Turns, then the turns between two rows, first turn first; the first pair answered:
R (before -> after):
[-5.8, -14.6, -5.5, -8.6, -4.6, -13.3, 19.8, -10.7, 6.1, -3.5]  ->  [-3.9, -13.5, -5.0, -10.6, -9.2, -15.6, 15.7, -7.4, 5.9, -3.8]
[3.9, 8.9, -3.5, -5.4, -5.1, -13.6, -8.3, 15.6, 23.6, 19.8]  ->  [1.2, 12.2, 0.8, 10.3, 18.0, -2.8, 9.5, -2.8, 22.6, 21.2]
[-8.0, 2.4, -6.8, -14.7, -21.5, -7.0, -21.2, 10.6, -4.3, -1.5]  ->  [10.9, 30.0, 7.4, -4.5, 4.5, -10.4, -0.1, -11.7, 3.4, -2.7]
[32.0, 16.9, 13.5, -18.9, 7.6, -15.2, -16.6, 23.8, 23.4, 3.2]  ->  [8.5, 2.3, 12.4, 13.0, 48.3, 14.7, 13.5, -8.4, 14.3, 6.9]
M (before -> after):
[-17.1, 4.2, -2.7, 8.1, -5.4, 5.8, 14.5, -23.2, -12.5, 4.1]  ->  [-16.6, -8.5, -3.4, 12.7, 9.3, 12.5, 12.1, -18.1, -11.1, 2.6]
[19.3, -18.3, -0.3, -4.3, 18.9, -1.1, -26.3, 38.7, 17.1, -9.1]  ->  [12.0, 9.5, -1.7, -17.7, -27.0, -17.8, -25.0, 32.4, 10.2, -7.4]
[-18.4, 4.2, -5.5, 15.2, 18.5, 16.7, 28.5, -23.7, -15.3, -2.6]  ->  [-27.7, -26.5, -16.4, 9.0, 12.3, 23.1, 9.3, -1.8, -17.0, -1.7]
[-2.1, -19.6, -1.8, 1.0, -14.1, 3.1, -12.3, 9.5, 8.6, -19.8]  ->  [1.2, 5.6, 5.6, 0.9, -27.6, -5.7, -2.0, -4.7, 8.4, -20.3]
D (before -> after):
[20.6, 22.2, 6.0, -10.7, -14.3, -21.6, -10.5, 8.3, 7.3, -4.9]  ->  [-6.3, -30.7, -9.5, 2.0, 8.3, 6.9, -18.6, 19.5, -0.6, -0.7]
[6.4, 3.5, 4.5, -0.9, 1.6, -9.3, -2.7, -5.8, 3.1, -0.8]  ->  [2.4, -9.4, 0.4, 0.6, 7.5, -2.5, -7.2, -1.6, 1.2, -0.5]
[1.5, 18.0, -12.3, -14.4, -27.1, -7.4, 0.2, -4.8, 1.0, 10.5]  ->  [5.4, -10.2, -17.8, -16.9, -13.6, -2.2, -17.6, 18.4, 4.6, 9.0]
[-3.8, 5.1, 1.6, -7.1, -21.4, -4.9, -4.4, 0.5, -2.6, -1.3]  ->  [-3.4, -8.6, -1.3, -6.8, -14.5, -2.7, -11.0, 9.5, -0.6, -2.4]
K (before -> after):
[5.4, -7.6, -7.0, 0.6, 2.9, -7.4, -18.0, 13.7, 8.0, -8.6]  ->  [12.6, 14.2, 0.5, 5.5, 9.5, -11.4, -3.7, -3.4, 11.3, -9.9]
[7.2, -30.4, -10.2, -1.6, 21.4, 11.0, -18.2, 26.6, 12.1, 2.5]  ->  [18.9, 38.8, 8.3, 3.8, 7.4, -7.0, 18.1, -18.3, 14.1, 2.0]
[4.7, -14.6, -12.5, -10.6, 6.6, -7.1, -9.6, -4.8, 10.3, -5.3]  ->  [8.4, 4.3, -7.6, -9.1, 5.1, -12.5, 1.8, -18.9, 11.6, -5.7]
[6.0, 14.5, -0.8, 17.1, 2.9, 10.3, 4.5, -5.2, 6.1, 5.9]  ->  [-5.3, 4.1, -7.3, 7.3, -19.0, 8.3, -7.2, 5.6, 1.5, 6.7]
Pairs:
(two turns a pair)
[-4.3, 8.5, 7.0, 3.1, -5.3, -13.9, -0.6, -3.7, -2.3, 6.0]  ->  [4.6, 2.3, 7.8, 0.4, 4.6, -13.9, -8.0, 4.2, 2.5, 4.4] => K R
[29.1, 26.9, -3.2, -9.9, -3.6, -29.1, 18.1, -9.4, 9.4, -0.7]  ->  [22.3, 21.8, -7.9, -17.6, -23.2, -31.8, 7.4, -0.3, 5.1, 1.7] => K M
[5.1, -15.0, 3.9, -2.3, 19.0, -6.5, -1.3, -3.5, 10.9, 7.8]  ->  [3.7, -15.6, 1.0, -9.9, 4.3, -11.4, -10.3, 5.8, 10.6, 8.8] => K D
[35.3, 0.4, 16.0, 15.5, 45.1, 20.2, 6.2, 2.5, 16.7, 4.0]  ->  [34.1, -14.4, 4.1, -14.6, -2.7, 3.3, -32.6, 41.9, 14.0, 3.4] => R R
[-6.7, 19.4, 2.9, -8.8, -12.9, 1.2, -2.3, -1.4, -5.6, -5.2]  ->  [-11.4, 7.8, 0.0, -8.9, -15.5, 5.2, -9.7, 6.0, -7.0, -4.9] => M K
[5.4, 18.6, 3.9, 7.7, 7.1, -2.8, 17.3, -13.0, 4.4, -2.3]  ->  [2.6, 21.5, 1.6, -1.8, -14.0, -10.3, 9.4, -7.1, 1.6, -2.7] => R D
[14.4, 12.9, -1.9, 3.9, 2.3, -7.0, 3.2, -11.1, 0.5, -5.7]  ->  [8.5, -14.0, -9.2, 3.8, 10.6, 1.9, -10.0, 4.4, 0.1, -5.0] => M R
[-10.2, 9.2, 5.2, 14.6, -11.3, 4.3, -8.8, -27.3, 8.8, -7.8]  ->  [1.4, 7.1, 3.7, 2.2, -20.1, -7.0, -24.3, -9.2, 14.3, -9.7] => R D
[-5.1, -20.6, -6.2, -4.0, -3.8, 3.5, -19.1, 23.6, 0.9, -1.4]  ->  [4.2, -1.9, 3.9, 15.9, 30.4, 9.7, 8.4, -5.4, 6.3, -3.1] => R R
[33.3, 6.4, 0.3, 2.2, 16.8, -4.1, -12.1, 5.0, 10.2, -1.3]  ->  [7.7, -20.6, -13.6, -2.1, -7.0, 3.3, -25.8, 17.8, -1.0, 3.9] => D R
[18.5, 32.6, 17.0, 11.3, 14.1, -6.1, 25.6, -27.2, 6.6, 5.6]  ->  [23.2, -19.4, 2.0, -14.9, -2.5, -11.4, -28.1, 34.7, 11.9, 3.9] => D M
[-22.5, 16.1, -5.0, 16.6, -14.8, 2.3, 26.1, -33.0, -14.0, 11.5]  ->  [-2.5, 30.2, -2.1, -5.8, -39.4, -20.5, 7.2, -11.6, -7.5, 8.0] => R R
[23.5, 11.4, 8.3, -15.1, -9.6, -23.6, -0.1, 20.9, 28.2, 8.8]  ->  [-21.7, 12.9, 1.1, 9.6, -16.7, 0.4, 34.7, -22.3, 5.6, 16.4] => D D
[15.6, 7.8, 2.3, 7.8, 13.6, 3.8, 6.7, 0.0, 5.0, -3.9]  ->  [3.8, -13.8, -8.5, 1.2, -0.9, 7.9, -9.2, 16.5, -1.2, -1.6] => D M
[-16.0, -0.2, -8.5, 12.1, -8.7, 0.8, 5.8, -3.7, -13.2, 5.8]  ->  [-11.1, 0.5, -7.7, 3.8, -18.5, -5.8, -3.8, 5.1, -10.3, 4.3] => M R
[0.2, 2.4, 0.8, -4.4, 9.6, -3.4, 0.4, -6.8, 1.8, 1.3]  ->  [-2.3, 4.5, -0.4, -8.6, -3.3, -6.8, -1.6, -4.6, 0.4, 0.6] => D K
[-13.1, -8.8, -9.3, 20.8, 35.2, 12.8, 12.4, -19.2, 6.3, -4.4]  ->  [-32.4, -19.0, -20.2, 15.4, 10.8, 17.0, 6.5, -15.7, -2.0, -0.9] => D R
[-17.8, -41.4, -5.6, 21.4, -7.3, -0.4, -9.7, 3.8, -22.6, 12.3]  ->  [1.4, 17.8, 8.3, 10.7, -34.5, -28.2, 5.1, -16.3, -17.9, 11.6] => M R
[-2.4, 8.3, 5.0, 13.8, 7.2, -9.6, 31.2, -38.3, 0.9, -8.1]  ->  [-10.1, -1.8, -6.2, -11.0, -43.8, -24.2, 0.2, -8.2, -3.7, -6.7] => K D
[21.6, -15.4, -2.4, 0.1, 14.0, 9.9, -19.3, 20.1, 6.3, 3.4]  ->  [-12.6, -19.3, -13.5, 3.6, -17.4, 18.9, -13.0, 7.6, -11.4, 9.8] => M D
[-7.0, -30.4, -11.4, 4.8, 15.6, 4.0, -14.3, 9.0, -2.3, -1.9]  ->  [19.8, 5.0, 3.4, 7.1, 30.9, -9.5, -0.8, -5.4, 8.4, -7.4] => R R
[8.4, 10.5, 3.8, 5.1, 10.6, -1.9, 9.9, -11.6, 5.8, -5.2]  ->  [2.8, -3.4, -4.4, -9.2, -15.9, -6.9, -11.2, 9.9, 1.4, -3.2] => R R
[1.1, 12.5, 2.2, -0.4, 1.6, 0.5, 9.6, -21.3, -1.7, 0.9]  ->  [15.4, -1.7, 0.7, -11.2, 3.4, -5.2, -12.2, 5.5, 6.5, -1.1] => D M
[-14.7, 2.2, -4.4, -8.7, -29.1, -2.5, -5.4, 5.9, -8.1, 5.5]  ->  [3.4, -18.8, -2.3, -6.8, 7.0, 3.2, -16.8, 25.2, 3.0, 2.6] => K R
[16.6, 10.2, 15.5, 1.1, 28.6, 6.1, 5.1, -10.5, 24.8, -2.1]  ->  [-9.3, 24.3, 7.0, -12.1, -32.9, -5.4, 2.4, -14.9, 8.5, 2.7] => D K
[-33.4, 2.7, -21.7, 2.9, -26.6, 12.1, -3.4, -6.0, 3.7, -10.6]  ->  [-33.0, 7.9, -20.8, 1.6, -28.4, 9.8, -0.7, -9.5, 4.0, -10.4] => M R
[-7.5, -3.0, -5.0, -5.9, -26.7, -8.1, -20.0, 24.8, 0.9, -0.3]  ->  [7.4, 28.6, 6.7, -3.4, -23.5, -17.5, -4.0, 6.4, 6.1, -2.5] => D R
[19.6, -16.3, 2.0, -9.4, 13.5, -2.1, -21.5, 25.0, 3.9, -1.3]  ->  [-18.1, -28.9, -10.1, -1.4, -8.6, 13.7, -13.4, 10.6, -13.4, 5.3] => M D
[-21.4, -21.1, -12.3, -2.1, -7.1, 12.3, 0.9, 2.4, -6.8, 3.3]  ->  [8.2, -3.9, -2.2, -18.8, -11.2, -9.9, -13.2, 20.0, 7.8, -2.5] => D D
[-13.5, -15.1, -12.7, 9.6, -12.6, 5.3, 10.2, -8.5, -0.8, 6.6]  ->  [15.3, 8.0, -2.1, -4.6, -15.9, -17.5, 1.6, -0.4, 11.8, 1.4] => M D
[-11.7, -25.4, -3.3, -0.4, 7.8, -3.1, -7.8, 13.6, -1.6, 8.8]  ->  [-2.9, 18.2, 9.2, 3.2, 0.9, -15.7, 16.2, -14.6, -0.4, 8.3] => M M
[-21.1, 22.8, 1.3, 4.5, -39.1, 2.3, 4.8, -20.1, -14.1, 8.7]  ->  [21.2, 8.0, 6.4, -16.0, -21.1, -15.4, -31.9, 25.6, 9.1, 2.1] => R D
[0.5, -8.3, -6.4, -7.2, -6.1, 0.0, -9.5, -3.2, -15.6, 3.1]  ->  [6.8, -0.5, -3.5, -9.8, -9.5, -5.2, -8.5, -3.3, -12.8, 2.6] => D D
[-10.1, -11.1, -4.4, 26.4, 25.8, 10.3, 3.2, -7.5, 1.8, 1.8]  ->  [2.4, -14.3, -2.1, 20.7, 31.1, 6.3, -6.5, 3.3, 7.5, 0.6] => D M
[22.2, -2.1, 8.7, -2.5, 28.5, -0.9, -9.9, 4.8, 20.1, -10.2]  ->  [23.9, 7.3, 10.8, -3.0, 26.3, -3.6, -5.0, 0.2, 20.6, -11.1] => M R
[-20.7, -19.5, -3.5, -8.7, -25.6, -5.1, -12.0, 16.4, -7.9, 4.7]  ->  [-13.7, 20.6, 7.8, -4.9, -31.1, -15.3, 11.0, -10.7, -6.1, 4.4] => K K
[1.9, -13.7, -10.1, -1.5, 24.3, 12.6, -1.1, 13.9, 5.4, 15.2]  ->  [-17.3, -0.5, -15.6, -8.0, -18.9, 5.6, 1.5, 5.4, -7.5, 20.3] => M D
[-6.6, -27.5, -8.0, -2.0, 5.6, 4.5, -11.7, 7.2, 2.5, 6.6]  ->  [19.3, 6.9, 5.3, -12.4, -2.7, -17.5, -9.0, 3.8, 12.6, 2.2] => R M
[12.9, 10.8, -6.0, 18.2, 14.8, 19.5, 22.5, -18.0, 16.9, -2.1]  ->  [-0.5, 22.0, -12.1, 4.1, -32.8, 8.6, 16.0, -15.9, 7.7, 0.6] => R D
[8.1, -37.2, -3.2, 18.3, 50.6, 48.9, 34.0, -1.6, -10.2, 14.2]  ->  [-10.9, 23.7, -5.8, -17.8, -71.5, 6.0, 31.1, -11.1, -25.6, 19.6] => M M
[3.0, -1.7, 4.6, 6.5, 33.8, 11.5, 5.5, -18.2, 12.3, 1.6]  ->  [-8.4, -30.0, -6.7, -3.4, 15.0, 13.6, -15.1, 4.7, 5.5, 3.6] => K K
[20.1, 23.1, 7.2, -13.7, -16.0, -25.1, -9.3, 19.4, 4.5, -8.1]  ->  [25.4, 5.4, 6.0, -13.6, 2.0, -20.4, -18.4, 30.8, 8.6, -9.7] => D R
[0.3, 9.5, -7.2, -7.0, -14.6, -14.2, -25.5, 0.8, -6.2, -7.8]  ->  [6.6, -6.3, -4.2, 3.0, 20.0, -3.1, -24.8, 4.2, -0.3, -9.9] => M D
[-14.2, -2.0, 1.2, 19.2, 10.9, 14.6, 16.0, -27.4, -15.8, -1.2]  ->  [-6.8, 24.2, 4.6, 3.6, -24.3, -5.8, 10.7, -22.5, -15.9, -0.9] => R M
[3.4, -26.4, -3.9, -7.8, 16.4, 7.4, -21.7, 30.5, 15.4, 2.0]  ->  [-21.8, -20.5, -4.1, 14.7, 26.5, 27.4, 9.2, -5.0, 3.8, 6.9] => R D
[-22.8, -21.9, 5.9, -5.1, -3.8, 21.7, -23.5, 18.6, -2.9, -16.0]  ->  [-10.7, 33.5, 22.0, -2.3, -15.8, 5.5, 5.9, -18.2, -1.8, -17.1] => M R
[-16.0, -17.5, -17.5, 17.2, -29.1, -9.7, 0.6, -7.5, -1.2, 10.1]  ->  [7.5, 14.8, -2.1, 21.6, -10.6, -19.6, 16.1, -25.7, 9.2, 6.9] => D R
[8.9, 26.8, 9.8, 3.0, -0.2, -1.6, 16.2, -13.2, 0.2, -4.9]  ->  [3.8, 11.2, 9.4, 11.4, 19.4, 10.3, 18.1, -14.1, -0.8, -4.5] => M D
[-14.0, -12.9, -17.2, 9.6, 7.4, 7.9, -24.2, 14.8, 0.6, 3.3]  ->  [8.7, 25.5, -5.4, 0.1, -8.2, -15.8, -22.2, 10.6, 9.4, 1.0] => D D
[-5.4, -22.9, -5.8, 3.3, 12.2, 1.4, -4.3, 0.4, 2.5, 4.5]  ->  [15.9, -0.5, 2.6, -4.8, 8.4, -13.3, -5.6, 1.4, 12.4, 1.0] => K D
[17.1, -27.9, 2.6, -3.6, 31.5, 12.4, -0.3, 24.3, 3.8, 0.1]  ->  [29.0, -14.7, 8.3, -8.2, 30.9, 2.9, 0.2, 23.1, 7.7, -1.5] => R R
